One hidden turn or mirror swaps the rows below in pairs. Which row is each named row swapped with?
q_450:  .03  .11  .01  .00  .00  .11 -.16  .27  .00  .06  .07  .08 -.07 -.05 -.28 -.05 -.22
q_464: -.04 -.13 -.08 -.25  .13 -.06 -.17 -.17 -.05  .12  .01  .12 -.16 -.13  .01  .10  .00
q_494: -.15  .23  .07 -.11  .04  .04 -.06  .09  .04  .17 -.02 -.24  .15 -.09 -.14  .10  .13
q_335: -.09  .05 -.07  .10 -.20  .02 -.18 -.09 -.26  .07  .00 -.15 -.02 -.11  .05 -.19  .03
q_549: -.03  .11  .09 -.08  .06 -.19 -.18  .06 -.01  .15 -.08 -.03 -.23 -.20  .06  .07  .29
q_624:  .09  .26  .02  .03 -.06 -.03 -.04  .20  .00  .08  .07 -.17 -.13 -.10 -.19  .20 -.15
q_602:  .03 -.05 -.10  .08  .42 -.05 -.18  .13 -.01  .05  .03  .03 -.06 -.05  .06 -.18  .08
q_308:  .10  .07 -.06 -.07 -.03  .00 -.25 -.16  .02  .03  .08 -.07 -.07 -.14 -.08  .32 -.01
q_71: -.10 -.06  .00  .06  .02 -.26 -.34  .04 -.07  .12 -.05  .04 -.13 -.10  .01 -.04  .26
q_915:  .04  .11 -.06  .26 -.21 -.01 -.20  .02 -.13  .01 -.03 -.03 -.07 -.13 -.05  .20 -.03
q_338: -.12 -.09 -.07 -.04  .45 -.09 -.11  .11 -.03  .08  .01 -.15 -.06 -.13  .00 -.03  .00
q_213:  .02  .13 -.02 -.17  .06  .10  .00  .04 -.02  .09  .08 -.17  .22  .06 -.19 -.01 -.09
q_118: -.11 -.09 -.16  .02 -.02 -.32 -.14  .27 -.02 -.04  .11  .15 -.21 -.15  .01  .01  .03
q_674:  .10 -.11 -.12  .04  .30 -.06 -.10  .09 -.07 -.01  .06 -.09 -.07 -.12 -.01  .30  .00
q_390: -.18 -.03 -.05  .13 -.06 -.11 -.11  .13  .04  .01  .10 -.08 -.07 -.11 -.03  .40  .00
q_823: -.06  .10 -.10 -.09 -.12  .02 -.16 -.06 -.13  .07 -.06  .03 -.01 -.12 -.04 -.36  .01
q_313: -.19 -.08 -.09  .12 -.11 -.34 -.13  .16 -.07  .02  .22 -.03 -.12  .03  .03  .04  .00
q_902: -.18  .10 -.05  .06  .01  .08 -.03 -.19 -.01  .11  .01 -.20  .19  .00  .06 -.05  .08
q_473: -.01  .04 -.22 -.08  .04 -.04  .04  .08  .14 -.01  .21 -.15  .27 -.07  .08  .06  .12
q_947:  .05 -.01 -.08  .13  .39 -.19 -.06  .13  .14  .09  .03 -.12 -.12 -.02  .00  .00  .11
q_984:  .10  .19  .03  .06 -.03  .16 -.05  .19  .03  .11 -.04 -.15 -.03 -.09 -.29 -.04 -.14
q_426: -.07  .08 -.15 -.08  .14 -.07 -.06 -.17  .03  .10 -.09 -.13 -.12 -.25  .12  .12  .22
q_573: -.03  .05 -.08  .12 -.17  .00 -.04 -.19  .21  .10  .12  .05 -.12 -.09 -.02 -.15 -.11
q_228: -.09  .17 -.10 -.13 -.05  .02 -.15  .41  .13  .01  .10 -.01  .01 -.09  .07 -.19  .09
q_561:  .01 -.01  .09  .00 -.03 -.25 -.25  .00  .01  .16 -.08 -.12 -.13  .09  .05 -.01  .24
q_953: -.06  .03 -.01 -.05  .06  .11  .02  .12 -.04  .05  .01 -.08 -.04 -.10 -.26  .01 -.32
q_435: -.02  .07  .06 -.19  .07 -.01 -.32  .10  .03  .20  .05  .13 -.01 -.03  .01 -.19  .21
q_657: -.13  .01 -.05  .24  .03 -.01  .10  .06  .12  .02  .07 -.03 -.06 -.06 -.08 -.33 -.07
q_164:  .02  .11 -.03  .02 -.19 -.03  .29  .11  .08  .05  .00  .06 -.05 -.08 -.01 -.10  .00
q_536:  .10  .07 -.08  .04  .04 -.01 -.19 -.08  .11 -.01 -.02  .17 -.31 -.04  .10 -.06 -.07
q_226: -.16  .02 -.06  .06 -.05 -.09 -.28  .24  .15  .11  .15 -.12 -.06 -.33  .07 -.02  .21
q_363:  .09  .16 -.11  .09  .31 -.13  .05  .01  .03  .09  .04 -.23  .00 -.03  .12 -.08  .10
q_240: -.14  .14 -.11  .14  .04 -.25 -.09  .06  .04  .07  .12 -.10  .17  .12  .09 -.07  .17
q_904: -.12 -.03 -.06 -.23  .28 -.08 -.26 -.09  .03 -.06  .04 -.06 -.03 -.04  .00 -.14  .01
q_910:  .13 -.10 -.11  .08 -.09  .04  .03  .20  .06  .01  .11  .29 -.13 -.12  .03 -.01 -.05
q_643: -.05 -.08 -.16 -.09 -.04  .12 -.05  .23 -.01 -.20  .08  .02 -.05 -.22 -.10  .05 -.20
q_430:  .17 -.04 -.20 -.04  .14  .14  .00 -.04 -.05  .04  .07  .14  .11 -.11  .08 -.17 -.01
q_139: -.15  .15 -.12 -.16 -.19 -.04  .17  .12  .16  .07  .07 -.06  .00 -.10 -.11  .14 -.05
q_327:  .09 -.06 -.06  .14 -.30 -.02  .11  .22 -.02  .02 -.04 -.07 -.01 -.03  .01 -.03  .03
q_498:  .01 -.01 -.09  .18  .15 -.05  .17 -.06  .09  .01  .00 -.05 -.09 -.10 -.01  .28 -.01
q_36: -.12 -.10 -.17 -.26 -.06  .07  .08  .23 -.03  .06  .11  .05  .14 -.19 -.03 -.02 -.01
q_424:  .01  .02 -.02 -.23  .06 -.10 -.31  .24  .02  .10  .18  .14 -.06 -.08 -.14  .16  .00
q_56: -.04 -.03 -.12  .14 -.30 -.03  .07  .12 -.02  .03  .00  .11  .05 -.04 -.09 -.17 -.04
q_382: -.16  .04  .10  .15  .06 -.11 -.33  .18  .03  .09  .01 -.08 -.27 -.22 -.16 -.05  .07

Swapped with q_494: q_498
Swapped with q_947: q_984
Swapped with q_430: q_424
Swapped with q_904: q_643
Swapped with q_624: q_363
Swapped with q_139: q_426
Swapped with q_464: q_36

